[125 145 107 151 110 135 126 122 111 110 126 133 119 138 113 107 103 107
 123 151 113] -> dobed
[154 193 157 165 172 145 194 165 167 154 160 154 135 178 168 193 133 154
 158 155 102] -> Dib
[132 135 135 161 174 140 183 164 166 132 159 155 135 179 170 101 130 155
 132 135  99] -> Pog
[143  71  97  82  77 121  76  96  90 122  99 103 136  82  84 136 119 108
 101 110 136] -> puliz
count Dib: [193] : 2
count Pog: [135] : 4
count puliz: [137] : 0
count dobed: [107] : 3
count puliz: [136] : 3
count Dib: [154] : 4

[ 91 108 103 119 115 108 107 105 106 121 108 117 118  94 111 102 108  92
 101 109 111  80  97  94  89  91  85  93  92  97  94 108 104  86  91  93
 106] : puliz
[174 144 152 123 130 180 146 149 146 119 159 126 168 169 138 155 143 152
 109 142 138 194 164 169 177 157 145 172 138 146 169 166 151 183 174 126
 147] : Zur
[ 91 108 103 119 115  88 107 105 106 121  99 117  95  94 111 102 108 104
 101 109 111  80  97  94  89 100  85  92  92 106  94  95 104  94  91 118
 106] : Tise
count Tise: [119] : 1
count Zur: [146] : 3
count puliz: [91] : 3
count puliz: [108] : 5

[ 84 151 143 134 147]  dobed
[133 135 133  95 133]  Tise
[150 137 150 137 150]  puliz
count Tise: [133] : 3
count dobed: [134] : 1
count puliz: [151] : 0
count puliz: [150] : 3
count puliz: [149] : 0

[186 167 121 126 126 119 127 128] -> puliz
[186 121 121 126 121 119 127 128] -> Fesa
[144 112 112 112 102 101 101 101] -> Lur
[153 156 113 133 106 131 128 117] -> Zur
[118  89 118 129 118 117 127 125] -> Pog
[115 152 112 130 102 133 127 131] -> dobed
[148 156 137 126 132 143 126 128] -> leneb
[171 171 116 116 116 155 171 171] -> Dib
[ 82 110 154  82 154 141 154 154] -> buva
[137 140 112 125 103 134 124 136] -> tado
count Dib: [116] : 3
count Zur: [133] : 1
count Dib: [117] : 0
count buva: [154] : 4
count leneb: [137] : 1
count Fesa: [121] : 3
count Lur: [102] : 1

[120 131 126 120 129 120 126 121 121 121 121 120] -> Pog
[138 118 133 119 138 118 141 113 144 114 141 124] -> Lur
[118 129 100 119 125 136 124 137 114 138 118 135] -> tado
[108 144 123 147 104 149 105 165  87 154 101 139] -> puliz
[139 126 128 116 132 118 134 115 148 148 139 118] -> leneb
[ 87 168 122  88 100 148  99 168  88 154 168 136] -> Zur
[159  90 139  99 174  93 175  62 195  83 131 115] -> Fesa
[115 142 123 139 109 142 101 142 101 147 109 133] -> dum
[141 114 129 115 147 113 147  99 160 110 146 120] -> buva
[107 144 123 148 106 150 105 164  86 155 101 140] -> Dib
count Lur: [118] : 2
count Zur: [88] : 2
count Pog: [120] : 4
count dum: [101] : 2
count leneb: [132] : 1
count Pog: [121] : 4
count Zur: [148] : 1

[141  96 135 133 115 135] = leneb
[118 102 111 102  97  91] = buva
[136 109 133 131 121 131] = Fesa
[124 191 137  89 172 146] = puliz
[134 121 134 127 127 131] = Lur
[124  95 118 162  98 104] = Pog
[128 190 141  81 175 155] = Zur
count Fesa: [131] : 2
count buva: [102] : 2

[189 195 165 195 184 195 168 189 186] = puliz
[ 95  80  80  73  80  73  74  77 194] = Pog
[95 87 90 92 80 73 89 76 72] = Zur
[156 172 165 162 184 195 168 190 186] = Fesa
count Pog: [73] : 2
count puliz: [195] : 3
count Pog: [77] : 1
count Pog: [80] : 3

[140  76 127 159 142 127 127 127 107] : Fesa
[142 133 126 127 142 129 139 127 133] : leneb
[147 138  98  98  72 138 144 138 134] : Dib
[ 75 112 103 159 142 129 139 143  97] : Zur
count Dib: [134] : 1
count leneb: [142] : 2
count Fesa: [76] : 1
count Fesa: [127] : 4
count Zur: [159] : 1
count Dib: [98] : 2
count leneb: [133] : 2

[123 150 118 124 142 121 121 121 110  67 105  94  90 116  84 132 135 135
 102 158 137 164  94 165 117  94 104 143  68 129 124 145  94 120 141] : Fesa
[104 196 143 107 121  78 107 118 157 123 107 110 121 125 107 149 121 157
 124 108 125 160 121 130 118 104 137 145 131 118 114 109 150  89 120] : Lur
[110 112 134 137 132 120 101 112 106 112 107  92 109 157 108 129 102 109
 101 157 128 154 162 107 107 126 104 134  85 162 111 148 112 160 148] : Dib
[119 152 141 129 135  95 167 135 139 136 132 143 119 147 151 118 139 152
 167 100 112  81 141 100  82 133 162 117 152 123 117 109 127 119  89] : Zur
count Dib: [112] : 4
count Lur: [121] : 4
count Fesa: [94] : 4
count Lur: [157] : 2
count Dib: [107] : 3
count Zur: [119] : 3

[110 163  90 157 167 108 157 105 127 121 110] -> puliz
[153 133 166  99 121 165  92 177 104 111 120] -> dum
[ 95 179  91 154 126 118 175 116 182 118 165] -> Zur
[ 69 115 130 154 114  79 157 142 159  95  95] -> dobed
[127  93  93 104 110 134  73  93 134  93 134] -> Dib
[ 95 179 116 154 126 118 175 116 182 125 165] -> Lur
[122  84 161 113 160 110  89 138  73 174  77] -> leneb
[122  84 161 113  92 110  89 138 134 116 166] -> buva
count Lur: [175] : 1
count puliz: [167] : 1
count Dib: [93] : 4

[148  95 116 142 101 128 119 100 123 148] = tado
[122  84 143 151 143 127 148 147 108 149] = dobed
[139 108 149 129 124 146  96 119 149  94] = Tise
[117 108 109 108 120 132 165 135 119  94] = Zur
[108 119 129 186  74 129 159 119 138 131] = Dib
[139 149 142 116 143 128  84 132 149 112] = Pog
[142  90 152  89 124 143  90 152 149  90] = leneb
[111  90 116 108 124 131 159 138 115  94] = buva
[106 170 119 147 101 138 153 138 149  94] = Fesa
[120  90 155 151 131 109 171 157 171  99] = puliz
count Zur: [93] : 0
count puliz: [171] : 2
count Zur: [117] : 1
count dobed: [149] : 1
count leneb: [90] : 3
count tado: [148] : 2
count Dib: [108] : 1

[154 125 127 133 152 128 137 110 117 123 120 114 102 149 153 128 131 123
 122 135 107 122 118 145 129 129 118 136  79 128 156 122 145 132 145 112
 133 135 123 128 115 141 124 125 101 141 164 131 118 141 121 135 132 130
 124 136 133 151 119 103 126 144 121 129] = puliz
[154 125 127 133 152 128 137 110 117 123 120 114 102 149 153 128 131 123
 122 135 107 122 118 145 129 129 118 136  79 128 156 122 145 132 145 112
 133 135 123 128 115 141 124 125 101 141 164 124 118 141 121 135 132 130
 136 136 133 151 119 103 126 144 121 129] = buva
[135 125 121 133 110 128 114 107 121  94 138 136 147 123 127 127 116 120
 126 135 129 120 151 141 135 110 147 133 147  87 139 122 145 111 132 103
 123 148 114 127 115 126 111 119 126 150 102 122 132 146 168 135 116 142
 148 136 121 134 141 103 115 135 124 131] = Tise
[148 125 137 139 136 130 110 110 117 111 121 123 125 145 127 127 122 122
 122 135 125 119 125 134 129 123 120 136 137 115 129 118 133 130 139 103
 106 148 114 114  99 133 114 108 116 141 100 124 126 143 141 135 138 140
 151 136 120 151 137 100 126 146 129 138] = dobed
[148 125 137 139 136 130 110 110 117 111 121 123 125 145 127 127 122 122
 122 135 125 119 125 134 129 123 120 136 137 115 129 118 133 130 139 103
 106 148 114 114  99 133 114 108 116 141 100 124 126 143 141 135 138 140
 141 136 121 150 123  87 116 148 120 124] = Dib
[128 125 124 125 136 128 115 110 117 139 120 123 125 141 127 127 122 122
 122 135 107 120 123 112 129 133 120 136 142 128 120 122 145 128 128 103
 133 131 104 128 115 133 125 119 116 141 151 124 118 141 127 135 138 130
 126 136 121 151 117 111 126 148 129 117] = leneb
[135 123 124 138 128 128 105  83 117 124 126 123 125 145 127 120 122 122
 122 112 113 117 126 102 132 132 126 113 137 115 126 122 145 132 132 103
 133 131 109 125 115 133 136  95 116 141 138 108 126 141 138 135 138 130
 126 136 121 151 119 126 126 145 121 124] = Pog
[135 125 124 121 136 128 124 110 117 129 108 123 124 148 130 127  99 115
 122 149  99 131 117 134 123 137  89 150 137 147 124 114 145 114 132 103
 133  98 114 128  99 126 124 119 112 156 151 124  94 137 123 128 138 130
 126  99 115 151 118 111 123 168 137 114] = tado
[135 125 124 122 149 128 113 105 117 124 124 126 127 145 111 127 110 123
 122 121 129 113 139 145 129 132 129 120 149 111 125 122 145 128 133 107
 144 131 114 128 126 133 124 115 116 128 151 124 118 113 129 135 141 137
 126 136 121 151 119 115 129 148 115 124] = Zur
[128 129 124 133 136 128 115 131 117 141 120 123 125 132 127 124 119 122
 130 135 107 120 123 128 129 143 120 136 135 139 126 107 119 128 132 103
 133 131 114 128 123 133 124 119 112 141 150 130 119 125 127 135 133 107
 126 136 108 146 117 107 131 115 129 124] = Lur
[131 125 133 133 136 128 115 114 117 124 118 123 125 145 131 127 152 122
 122 135 107 128 123 134 116 121 120 136 134 135 126 122 150 128 132 100
 133 131 133 128 115 133 124 129 117 142 151 124 118 141 122 135 138 130
 126 137 121 143 119 103 117 148 139 118] = Fesa
count Lur: [108] : 1
count Lur: [114] : 1
count Pog: [126] : 8
count tado: [99] : 4

[136 147 106 157  70 107 106] = buva
[142 143 137 137 164 137 142] = Tise
[146 146  76 126 146 106 146] = dobed
count buva: [106] : 2
count Tise: [137] : 3
count dobed: [145] : 0
count Tise: [165] : 0
count dobed: [146] : 4
count Tise: [142] : 2

[101 181 154 101 154 113] : Tise
[101 133 145  98 135 135] : Zur
[ 69  69 129  69 129 129] : leneb
[103 131 103  97  97 118] : Lur
[129 124 140 107 153 135] : dobed
[101 133 145  96  96 119] : puliz
[ 91 137 151  93 151 111] : Fesa
[180 108 133 108 145 164] : dum
[101 133 145  96 101 119] : tado
count leneb: [69] : 3
count Zur: [136] : 0
count leneb: [129] : 3
count Lur: [97] : 2
count Tise: [154] : 2
count dum: [179] : 0

[133 133 170 133] : tado
[193 172 192 192] : Tise
[ 92 165 132 109] : leneb
count tado: [133] : 3
count leneb: [109] : 1
count Tise: [192] : 2
count leneb: [91] : 0
count tado: [132] : 0
count Tise: [191] : 0
count Tise: [172] : 1

[159 130 118 130 118 173 130] : Tise
[148 152 143 132 125 147 140] : Pog
[ 96 119 101  93 172 126  74] : Lur
[ 92 126  92 125  92 126 126] : tado
[129 119 101  93 172 126 126] : Dib
count Tise: [130] : 3
count tado: [126] : 3
count Dib: [172] : 1
count Lur: [73] : 0
count Tise: [159] : 1

[ 80 157 157 157] -> tado
[125 196 125 162] -> Fesa
[145 101  99 140] -> Dib
[121  79  94  79] -> Zur
[ 98 132  98 132] -> Pog
[ 91 120 118  99] -> dum
[ 96 135 156 126] -> Lur
[ 80 124 154 133] -> dobed
count Fesa: [125] : 2
count dum: [99] : 1
count tado: [158] : 0
count Pog: [98] : 2
count tado: [157] : 3
count Fesa: [195] : 0

[129 129 129 128 127 128 127 128 128 127 127 122 127 126] = dobed
[136 138 131 131 125 121 115 131 133 129 125 130 125 114] = puliz
[127 128 127 128 128 129 129 128 128 129 128 128 128 129] = leneb
[142 161  89 158  77  59 103 151 148 145 137 124 104  77] = Pog
[115 160 115 100 100  84 100 143 100 138 100 132 118 115] = Fesa
[ 97 101 111 101 141 123 126 101 126 139 130 126 126 101] = Dib
[133 133 130 130 126 125 121 130 131 124 126 129 125 120] = Tise
[ 67  85 108  82 149 109 111  82 130 138 116 144 132 180] = buva
[104  86 114 126  99 126 132 107 123 139 132 125 139 154] = dum
[138 123 131 133 123 116 123 123 134 124 124 131 131 131] = tado
[130 130 129 129 127 127 125 129 129 126 127 129 127 125] = Lur
[133 133 102 130 126 124 121 130 131 124 126 129 125 120] = Zur
count tado: [123] : 4
count buva: [85] : 1
count puliz: [131] : 3
count Fesa: [99] : 0
count leneb: [128] : 8
count Dib: [101] : 4

[154 150 141 114 174]  dobed
[122 128 129 155  73]  Zur
[118 113  85 108 184]  Fesa
[143 158 158 143  83]  puliz
[128 113  83 147 179]  dum
[122 128 122 122 126]  Pog
[154 141 123 170  95]  buva
[154 141 123 123 183]  tado
[144 130 142 187 119]  Dib
[154 150 141 187 130]  Tise
[148 154 162 153  88]  leneb
[128 152 169  96  85]  Lur
count puliz: [143] : 2
count Pog: [122] : 3

[116  93 118 166] -> leneb
[138 113 118 143] -> Fesa
[122 139 135 117] -> buva
[ 91 110 145 154] -> Lur
[114 133 122 158] -> dum
[116  93 117 106] -> Zur
[139 139 139 139] -> Tise
[108 124 134 134] -> Dib
[ 91 152 152 107] -> tado
[190 138 108 111] -> Pog
[ 81  81 146 132] -> puliz
[166 161 127  88] -> dobed
count Pog: [112] : 0
count Tise: [138] : 0
count buva: [122] : 1
count Fesa: [113] : 1
count puliz: [132] : 1

[102 103 103 137 162 135 155  96 151 164 139  95 110  94 134] = Fesa
[ 85 107  90 157 161 125 163 103 154 132 144  84 114  89 134] = puliz
[ 84  92 108 164 155 122 161 134 166 157 144  83 116 105 125] = leneb
[ 84  92 108 132 155 122 161 134 166 157 144  96 105  88 119] = buva
[146 117 119 149 179 131 165 134 146 160 146  93 121  99 124] = dobed
[107 107 172 172 131 112 148 107 107 152 130 172 172 107 131] = dum
[ 90 116  95 140 156 125 164 116 162 155  95  82 132 116 116] = Dib
[ 95 111  96 160 161 119 168 102 156 138 144  91 113  84 131] = Tise
[ 72  91 108 141 162 133 144 133 161 154 135 171 116  92 114] = Zur
[ 90 123  95 140 156 125 164 116 162 155 149  82 132 104 144] = tado
count Dib: [94] : 0
count dobed: [145] : 0
count dum: [172] : 4
count Dib: [116] : 4
count dum: [130] : 1

[132 177 115 149  87  96 115 143 143]  Tise
[120 118 120 126  73  73  73 140 150]  Zur
[151 110 123 150  96 123 170 145 143]  Pog
[152 121 132 176 138 116 161 106 121]  leneb
[158 109 125 176 124 121 158 127 140]  tado
[120 176 131 176 113 115 176 176 120]  dum
[ 96  96  96  97 143 146  97 146 159]  Lur
[110 148 135 121 167 129  91 103 108]  Dib
[135 103 134 102 106 130 181 127 131]  dobed
count Tise: [87] : 1
count Tise: [144] : 0
count dum: [176] : 4
count Lur: [97] : 2
count Zur: [73] : 3

[117 139 105 153  82 118] = buva
[144 123 125 111 152 172] = tado
[139 122 114 142 139 132] = dum
[143 113 157 113 140 147] = Tise
[196 124 122 136 196 156] = puliz
[111 117 117 118 111 111] = Pog
[122 122 176  88 122 122] = leneb
[155 124 137 136 156 163] = Dib
[ 61 145 125  74 132  91] = Fesa
[139 119 181 107 130 141] = Lur
count puliz: [197] : 0
count leneb: [121] : 0
count tado: [123] : 1
count Pog: [117] : 2

[121  96 145  93 135] : leneb
[139  81 131 107 106] : buva
[162 162 120 162 163] : puliz
[ 81  81 107 107 107] : Tise
[121  96 119 118  96] : Lur
count puliz: [162] : 3
count Lur: [117] : 0
count Tise: [108] : 0
count puliz: [119] : 0
count Lur: [119] : 1

[76 76 76 75 76]  dum
[110 140 140 110 140]  Tise
[156 198 156 156 145]  buva
[116  76 155  81 139]  Fesa
count buva: [156] : 3
count dum: [76] : 4
count Tise: [140] : 3
count buva: [155] : 0
count buva: [198] : 1

[184  71 186  76 164 148 174 142  66 137 141  84  83 109  69 124 188  89] = Dib
[149  75 189  70 147 100  76 141 139  85 112 122  88 180 120 127 118 138] = Tise
[105  92  99  99 184  99 165 165 159 184  73  99  86 172  87 172 165 160] = dobed
[ 67 123 150 113  91  98  89 119 169 119  98  74 107  80 103 189  83 107] = buva
[ 67 123 150 113  91  75  89  73 169 119  98  74 107  80 103 189  83 107] = Pog
count dobed: [99] : 4
count dobed: [86] : 1
count dobed: [184] : 2

[123 124 162 123] -> leneb
[134  94  85 134] -> tado
[166 172  71  94] -> puliz
[127 123 152 185] -> dobed
[158 158 159 158] -> Tise
count Tise: [158] : 3
count dobed: [123] : 1
count Tise: [159] : 1
count tado: [85] : 1
count leneb: [123] : 2

[185 112  92 140 109 124 100 136 143 143 129 152  98] = dobed
[185 112  93 140 109 124 100 136 143 151 129 153  98] = Dib
[185 113  92 140 109 124 100 136 142 151 129 152  98] = Tise
[184 113  94 140 110 125 100 136 142 151 129 153  98] = Pog
[184 112  93 184 109 125 184 184 143 151 129 153  98] = tado
[176 112 104 104 114 127 106 142 145 150 108 159  89] = buva
[184 112  93 140 109 124 100 136 143 151 129 153  98] = dum
count buva: [104] : 2
count tado: [184] : 4
count dobed: [109] : 1

[ 94 120 124 137 108 132 129 102 132 142 150 112 119 142 115 131 126 133
 121 133 103 139 126 127 160 124 117 146 135 125 127 140 111 142 132] -> buva
[157 102 136 138 123 114 115 124 100 156 132 118 124 131 106 119 161 105
 163 148 121 107 140 117 117 122 119 115 132 141 140 132 124 124 134] -> Lur
[152 146 105 124 111 141 155 138  72 130 111 120 119  92 142 172 157  97
 145 130 131 122 122 148 119 131 115 128 128 114 150 145 113 124 136] -> Pog
[126 111 138 165 125 145 130 158 122 141 114 142 137 125 114 125 114 145
 125 168 114 145 114 124 100 123 128 141 125 149 144 143 145 120 114] -> Dib
[139 120 144 108 116 160 135 131 132 123 114 113 132 120 125 142 144 131
 131 109 125 141 131 130 135 154 118 110 117 114 107 116 105 107 132] -> dobed
[115 130 132 144 135 142 120 164 150 155 134 106 132 156 162  96 134 143
 149 146 133 114 131 127 126 122 108 147 117 105 129 130 122 128 135] -> leneb
count dobed: [131] : 4
count Dib: [125] : 5

